One turning vector, and how many steps it has turned:
The counts run from 0 to 286.
[150  75 155 134 115 164 147 103 108 154 125  77  95 158 151 114 185 139
 126 148 152 128 149  95 131 155 136 149 105 181 149 100 105 129 119 127
 136  68 137 100 134 141  81 151 112 114 139 119 151 135] : 45
[169 111 151 101 129 140 169  81 106 166 122  89  77 176 145 124 144 147
 140 112 171 131 131  88 138 146 111 142 113 179 127  93 122 117 123 176
 133  82 150  98 147 136 110 132 101 146 125 154 114 128] : 140
[157  85 142 127 125 161 135 104 148 137 135  74 115 198 123 126 171 111
 129 154 145 139 169 139 151 135 143 154  98 161  82 129 160 141  97  88
 118 149 145 119 117 124 125 130  96 147 150 171 175 135] : 63
[124 103 148  98 130 148 143  74 112 157 106  73 123 141 105  81 159 149
 106 102 131 124 129 118 167 179 141 138 120 179 117 104 146 156  71 168
 123 122 152 115 105 105 139 113 109 111 122 156 156 133] : 30
[190 101 134 100 154 142 137 115 140 134 110 101 103 159 107 132 184 145
 159  93 156  90 140 103 117 168 131 134 110 149  99 106 168 159 135 171
 144 129 127 112 119 123 151 112  82 131 114 176 111 124] : 0
[113 100 138 142 182 171 152  85 137 117 134 107 134 149 101 145 193 126
 139 158 178 182 156 114 154 125 157 152 117 164  90 125 164 131 115 125
 164 105 120 119 166 129 100 139 103 130 128 138 165 127] : 218
[156  87 144 117 115 134 131  95 134 141  97  98 118 166 113  62 173 138
  85 122 135 141 147 147 155 171 126 157 118 182  81 107 139 121 126 157
 111 144 158 106 103 131 140 108 106 112 126 161 183 143] : 268
[179  95 111 125 146 136 114  91 124 139 149 119 126 170 117  92 202 128
 139 103 136 121 132 103 106 170 157 170  99 150  76 104 131 134 174 154
 151 124 113 117 154 138 122 124  90 108 108 168 124 133] : 103
[175 100 150 136 167 148 179 125 157 133 107 100  95 146 136 121 190 145
 145 127 155 132 156  96 111 147 126 158 119 176 108  90 104 131 144 164
 147  72 124 101 112 148 134 118  90 123 104 149 128 119] : 243
[118  84 141 136 128 131 145  69 109 158 123  90 110 148 125  62 145 142
  91 131 145 146 142 128 143 178 144 159 107 207 101 127 119 110 134 169
 130  94 146 103 128 110 109 119 121 108 121 115 155 144] : 276
[158  70 135 101 128 136 122  95 130 145 108  88  88 206 102 150 150 130
 116 137 146 108 141 159 135 180 144 148 107 159  90 135 165 147 116 150
 146 151 101 111 115 110 145 129 103 125 147 141 160 159] : 162
[149 116 133 146 172 137 159 125 131 133 162 115 117 148 135 122 190 142
 134 141 137  98 166 109 153 163 176 145 109 181 107 162 121 166  92 159
 139 124 115 131 101 125 133 124  91 112  86 182 114 107] : 89
[178 100 174 128 119 161 159 136 104 141 106 103  65 167 139 166 168 147
 135 146 187 116 162 110 134 150 120 134 104 184 132 138 127 136 128 169
 132  98 138  90 115 145 112 121 100 124 133 143 135 122] : 148
[147  75 158 126 112 162 149  95 118 145 124  65 104 144 145  75 173 143
 120 125 149 114 142 110 124 179 131 150 105 187 153 101 125 137 129 141
 122  61 143 108 123 131 105 127 118 116 127 119 141 132] : 41
[146  76 152 126 118 164 143  92 108 165 128  68  97 154 143 110 176 138
 130 138 145 138 144  92 120 156 145 154 101 176 147  95 104 129 123 129
 142  67 141  93 135 132  85 143 113 115 138 113 142 140] : 44
[158 119 132 113 179 138 187  94 152 121 122  91 120 155 129 103 173 139
 142 117 157 115 151 116 164 147 118 144 129 166 105  97 164 144  78 153
 129 102 146 133 121 126 149 117  85 156  98 188 127 107] : 232
[171 103 175 123 122 158 158 129 109 151 108 106  62 170 138 165 164 149
 140 138 183 127 156  96 133 142 119 137 104 182 130 125 116 132 129 167
 138  96 147  85 122 142 105 131 103 128 135 151 133 123] : 147
[118  87 143 134 127 130 156  83 106 161 131 105  98 159 146  81 160 149
  92 146 150 150 147 123 166 165 143 160 124 205 120 122  96 107 119 158
 132  86 146 103 135 130  93 141 126 119 117 123 164 142] : 279
[181  94 119 134 143 142 125 107 128 120 150 119 126 172 126  80 208 129
 130 106 135 102 138 117 116 177 152 165 100 152  93 113 142 142 164 155
 135 120 104 131 134 145 140 119  94 108  98 176 130 121] : 101
[159 118 134 114 178 136 177  87 153 134 125  77 118 145 121  99 153 138
 151 103 152 118 150  99 135 151 125 144 112 173  94 102 162 147  92 164
 140 100 142 126 116 112 148 107  81 151 101 174 108 110] : 234
[167 114 129 137 156 152 151 127 133 125 161 114 118 173 133 111 210 134
 132 125 125 106 151 112 143 165 172 160 112 159 104 134 117 171 119 151
 129 126 106 135 100 143 151 123  93 107  91 200 133 108] : 94
[115 104 130 134 186 155 160  76 129 111 134  97 138 145  95 134 171 127
 134 154 171 152 144 127 163 144 152 150 111 165  92 134 191 140  82 149
 165 107 110 136 156 117 114 125  91 134 116 143 150 117] : 222
[167  99 169 120 126 165 141 124 105 149 109  92  68 172 112 184 151 140
 142 143 171 136 157 105 114 146 140 140  89 173 110 145 132 146 124 169
 153 112 127  85 108 125 109 116  98 113 150 143 134 128] : 151
[128  82 143 135 123 133 144  79 116 149 121  92 111 149 129  54 152 143
  87 133 148 137 144 138 148 180 136 157 116 203 105 125 127 105 138 167
 124  95 150 109 122 121 114 113 120 109 118 118 164 145] : 275
[165  81 139 117 137 171 102  95 124 140 152  93 135 144 117  92 205 128
 161 105 156 105 145  91 133 165 152 135  89 154 107 123 177 148 150 112
 126 127 160 115 158 122 105 132 102 130 130 163 126 133] : 204
[149  85 142 119 117 132 130  89 129 142 102  93 118 158 111  58 161 137
  88 117 138 139 147 144 145 179 128 157 110 188  82 114 150 120 130 162
 112 135 154 107 103 120 138 103 110 108 126 149 174 142] : 269
[127  95 126 150 198 115 168  95 153 166 156 109 102 150 143 119 163 140
 135 155 146 131 178 110 153 144 168 149 117 197  84 144 107 124 110 137
 155 108 135 110 146 113 112 152  98 146 104 135 121 137] : 80
[127  92 128 109 141 165 119  86 105 155 168  84 121 171 127 128 198 135
 143 120 123 106 126  98 146 179 186 145 107 151 131 126 123 180  97 128
 142 118 103 130 138 117 116 153 114 107 117 158 130 135] : 193
[174  91 119 136 148 128 110  92 109 134 132 134 128 142 108  81 201 137
 126 120 163 123 138 105 126 169 148 155  98 161  78 122 155 113 175 175
 154 128 129 107 170 139 101 122  91 111 109 150 131 133] : 108
[169  90 168 123 117 166 143 138 113 129 105 103  67 186 121 180 170 139
 123 157 171 121 157 136 136 151 133 142 105 170 118 143 138 152 123 157
 138 124 108 103 101 141 126 125 105 116 147 149 160 132] : 154
[139 120 134  95 135 148 167  51 102 147 134  79 102 191 123 107 136 131
 122  98 161 146 106 112 145 159 119 162 114 171 113  94 145 130 106 183
 136  87 122 125 145 124 131 115 102 136 119 166 132 119] : 133
[179  99 164 120 123 145 163 111 105 146 113  95  71 157 141 127 149 151
 138 123 184  99 148 102 133 161 107 132 101 186 136 123 144 124 125 179
 132  82 150  95 133 135 109 119  97 140 123 144 113 119] : 143
[169  86 135 110 127 164 111  97 127 146 157 102 129 167 135 101 223 134
 153 108 146 102 144  89 154 159 155 140 107 141 121 101 150 152 130  97
 118 132 152 117 157 143 111 155 109 132 127 178 139 139] : 201
[139  88 142 119 119 129 129  78 124 154 108  85 118 156 107  58 153 134
  94 113 136 147 141 136 134 178 133 160 108 189  77 115 141 117 136 164
 123 130 155 102 108 112 133 103 109 109 132 140 169 147] : 270
[178 101 162 114 123 144 170 108 110 149 115  99  73 169 151 123 157 152
 136 124 182 106 142 100 143 154 105 138 113 184 141 110 134 118 126 177
 127  77 151  97 139 145 111 129 102 142 121 149 124 120] : 142
